In the data rows, the value 128 means zero.
Some points, each followed by its number:
np.array([157, 165, 161, 139, 124, 110, 124, 112, 115, 128, 118, 103, 107, 115, 113, 118, 92, 112,
          124, 107, 124, 113, 101, 74, 107, 111, 164, 169, 235, 180, 187, 137, 141, 124, 129, 115,
          106, 109, 94, 126, 123, 119, 110, 112, 128, 105, 107, 157, 184, 223, 165]) 0
np.array([111, 111, 124, 162, 164, 189, 149, 140, 138, 118, 133, 113, 108, 128, 112, 123, 107, 123,
          119, 110, 118, 129, 133, 100, 142, 147, 177, 178, 137, 129, 139, 114, 121, 104, 157, 188,
          194, 157, 128, 120, 121, 115, 121, 127, 129, 91, 104, 130, 116, 101, 126]) 1
np.array([102, 120, 105, 122, 119, 118, 113, 126, 119, 116, 132, 120, 116, 134, 153, 159, 203, 130,
          141, 133, 152, 176, 153, 180, 131, 142, 110, 113, 68, 97, 107, 112, 118, 110, 110, 107,
          114, 110, 97, 129, 132, 121, 121, 110, 119, 140, 173, 160, 169, 186, 129]) 2
np.array([125, 119, 141, 163, 176, 188, 156, 130, 131, 122, 118, 109, 98, 105, 132, 130, 109, 195,
          189, 216, 120, 106, 112, 104, 110, 115, 98, 107, 80, 100, 106, 105, 130, 121, 112, 98,
          112, 115, 96, 124, 117, 119, 125, 125, 133, 175, 203, 140, 126, 123, 117]) 3
np.array([144, 148, 157, 160, 149, 130, 119, 126, 113, 109, 126, 118, 99, 114, 116, 124, 106, 121,
          103, 109, 115, 117, 127, 104, 117, 112, 164, 166, 255, 192, 201, 151, 137, 123, 126, 130,
          121, 162, 245, 166, 167, 154, 153, 151, 122, 99, 90, 120, 109, 97, 122]) 4
np.array([111, 117, 114, 125, 108, 107, 123, 116, 113, 103, 111, 107, 106, 118, 125, 134, 176, 105,
          118, 106, 118, 132, 143, 126, 137, 139, 158, 142, 132, 113, 119, 116, 122, 118, 110, 110,
          91, 118, 94, 120, 114, 102, 141, 113, 128, 109, 137, 143, 159, 173, 126]) 5
np.array([125, 109, 117, 112, 118, 111, 106, 116, 119, 116, 107, 123, 117, 138, 138, 133, 173, 129,
          119, 110, 116, 113, 133, 113, 116, 125, 158, 154, 192, 121, 140, 115, 120, 107, 110, 106,
          93, 93, 98, 118, 132, 140, 155, 159, 145, 151, 129, 127, 113, 90, 110]) 6
np.array([110, 115, 128, 123, 152, 178, 157, 149, 150, 138, 126, 126, 105, 124, 121, 131, 112, 150,
          145, 146, 155, 121, 127, 115, 117, 124, 105, 112, 124, 120, 101, 98, 120, 101, 115, 115,
          115, 107, 101, 125, 126, 135, 131, 145, 151, 171, 185, 128, 117, 90, 105]) 7
np.array([145, 151, 159, 135, 151, 118, 128, 119, 109, 119, 119, 113, 113, 120, 109, 129, 100, 101,
          130, 107, 134, 157, 165, 209, 190, 171, 165, 147, 161, 112, 113, 88, 129, 110, 194, 173,
          203, 151, 116, 114, 119, 109, 111, 96, 115, 115, 87, 122, 128, 102, 116]) 8
New points follow, each followed by the numbers of its two nearest points above, looking only along the 3 directions in which the numbered points spread most, nearest first.
np.array([146, 154, 165, 144, 154, 123, 126, 128, 116, 114, 118, 114, 110, 116, 129, 116, 108, 218,
          181, 201, 135, 124, 110, 86, 106, 105, 108, 120, 45, 100, 104, 110, 113, 117, 195, 166,
          170, 128, 110, 119, 114, 126, 115, 110, 112, 96, 90, 114, 112, 106, 124]) 7 1
np.array([111, 108, 109, 119, 118, 111, 99, 123, 121, 114, 114, 107, 119, 122, 136, 131, 172, 109,
          114, 101, 116, 122, 98, 99, 109, 112, 148, 144, 205, 153, 167, 116, 123, 98, 113, 108,
          102, 112, 107, 121, 138, 145, 140, 138, 143, 164, 150, 115, 111, 108, 118]) 6 0
np.array([111, 114, 110, 113, 110, 124, 130, 155, 169, 142, 151, 158, 143, 127, 129, 121, 112, 166,
          162, 169, 130, 113, 134, 91, 97, 127, 113, 117, 48, 109, 108, 123, 106, 124, 166, 153,
          145, 145, 114, 144, 103, 110, 121, 118, 114, 103, 103, 116, 127, 103, 106]) 7 3
np.array([160, 169, 143, 128, 109, 105, 118, 118, 106, 118, 120, 108, 106, 125, 113, 127, 110, 112,
          105, 99, 110, 105, 122, 89, 118, 125, 183, 185, 227, 146, 156, 112, 127, 119, 111, 109,
          124, 121, 98, 112, 116, 97, 112, 115, 111, 127, 147, 155, 166, 190, 153]) 0 6
np.array([119, 119, 124, 128, 126, 134, 137, 143, 147, 157, 159, 185, 201, 156, 127, 127, 103, 131,
          119, 117, 135, 130, 102, 86, 108, 115, 117, 109, 68, 188, 167, 218, 163, 171, 125, 115,
          101, 113, 90, 118, 121, 119, 108, 113, 107, 124, 137, 162, 174, 195, 154]) 6 5
np.array([113, 118, 108, 120, 108, 122, 122, 151, 136, 166, 167, 175, 185, 152, 133, 138, 113, 95,
          112, 89, 122, 112, 130, 82, 108, 108, 122, 126, 118, 187, 180, 194, 161, 137, 111, 130,
          156, 164, 230, 156, 138, 140, 133, 122, 123, 104, 96, 110, 113, 97, 122]) 6 4
np.array([125, 126, 125, 118, 141, 179, 169, 173, 178, 154, 141, 149, 131, 124, 115, 106, 97, 102,
          114, 106, 127, 113, 110, 89, 110, 113, 120, 117, 73, 151, 159, 239, 182, 181, 110, 116,
          107, 123, 106, 120, 121, 107, 112, 108, 112, 99, 103, 151, 165, 213, 170]) 6 5
np.array([110, 136, 121, 114, 112, 120, 131, 124, 140, 153, 171, 181, 208, 155, 134, 129, 122, 112,
          127, 137, 160, 161, 149, 202, 144, 133, 103, 104, 29, 103, 105, 101, 117, 127, 114, 109,
          95, 108, 103, 116, 122, 113, 117, 112, 120, 105, 130, 179, 170, 222, 154]) 2 5
np.array([108, 126, 113, 110, 105, 103, 124, 98, 129, 114, 124, 124, 103, 115, 130, 130, 163, 91,
          109, 114, 121, 111, 123, 101, 113, 116, 147, 149, 157, 121, 124, 108, 126, 111, 109, 105,
          110, 118, 114, 124, 123, 134, 123, 153, 144, 163, 147, 91, 116, 103, 110]) 6 5
np.array([115, 110, 111, 116, 119, 144, 137, 149, 165, 167, 170, 177, 179, 149, 126, 124, 110, 119,
          100, 101, 107, 108, 124, 102, 109, 117, 100, 119, 125, 140, 149, 227, 170, 208, 115, 113,
          102, 112, 114, 119, 120, 103, 119, 110, 110, 105, 128, 176, 174, 221, 170]) 6 5
np.array([163, 131, 132, 128, 117, 110, 124, 118, 105, 129, 122, 125, 106, 125, 122, 123, 111, 166,
          164, 182, 123, 109, 108, 90, 97, 117, 105, 107, 42, 109, 94, 99, 110, 112, 112, 106,
          97, 112, 117, 138, 126, 137, 134, 144, 161, 157, 155, 130, 98, 106, 127]) 7 3
np.array([104, 110, 101, 132, 138, 148, 152, 171, 181, 168, 147, 176, 151, 118, 102, 105, 95, 114,
          116, 104, 118, 114, 112, 92, 100, 112, 103, 116, 107, 130, 132, 193, 169, 219, 109, 116,
          98, 103, 106, 117, 120, 105, 113, 100, 117, 96, 110, 141, 177, 204, 185]) 6 5
np.array([120, 121, 114, 128, 133, 134, 140, 152, 166, 160, 152, 171, 140, 125, 129, 123, 98, 101,
          104, 102, 109, 116, 114, 88, 115, 115, 128, 149, 197, 177, 178, 152, 128, 121, 104, 110,
          99, 114, 103, 120, 128, 119, 114, 107, 111, 124, 146, 144, 154, 167, 140]) 6 0
np.array([114, 130, 141, 164, 157, 166, 155, 141, 135, 127, 122, 113, 97, 113, 142, 115, 117, 189,
          186, 218, 128, 106, 117, 106, 110, 113, 104, 109, 103, 110, 112, 107, 118, 107, 161, 186,
          197, 174, 135, 129, 104, 104, 129, 113, 118, 95, 106, 114, 111, 102, 114]) 7 1
np.array([120, 123, 122, 126, 101, 123, 118, 117, 111, 116, 135, 122, 134, 148, 143, 133, 144, 108,
          111, 97, 137, 145, 152, 199, 159, 144, 112, 117, 67, 109, 116, 111, 109, 115, 113, 128,
          139, 154, 182, 153, 156, 139, 125, 130, 124, 119, 88, 126, 116, 93, 115]) 1 8
np.array([192, 177, 152, 134, 128, 115, 122, 129, 111, 119, 120, 102, 98, 107, 112, 113, 104, 106,
          111, 105, 123, 149, 147, 212, 195, 182, 157, 140, 144, 126, 111, 105, 114, 121, 115, 133,
          150, 183, 254, 166, 152, 167, 134, 147, 126, 90, 113, 113, 116, 109, 125]) 1 8
np.array([119, 123, 130, 137, 161, 197, 174, 159, 151, 144, 120, 126, 110, 116, 104, 118, 96, 106,
          121, 119, 161, 170, 160, 197, 163, 127, 107, 107, 103, 114, 110, 105, 130, 117, 126, 101,
          109, 117, 108, 124, 105, 120, 123, 100, 121, 111, 122, 171, 173, 212, 151]) 5 2
np.array([130, 142, 157, 169, 163, 174, 138, 119, 118, 116, 112, 128, 116, 118, 123, 112, 102, 201,
          192, 230, 128, 120, 108, 103, 97, 111, 105, 120, 96, 113, 105, 97, 123, 120, 110, 100,
          110, 109, 98, 115, 132, 150, 152, 161, 156, 202, 214, 124, 111, 103, 114]) 3 7
np.array([173, 173, 152, 132, 119, 110, 136, 130, 103, 103, 118, 91, 102, 109, 117, 107, 107, 228,
          198, 223, 134, 123, 121, 103, 106, 112, 109, 105, 83, 105, 112, 89, 112, 97, 182, 199,
          200, 145, 126, 126, 114, 112, 110, 100, 102, 95, 100, 121, 107, 89, 127]) 1 7
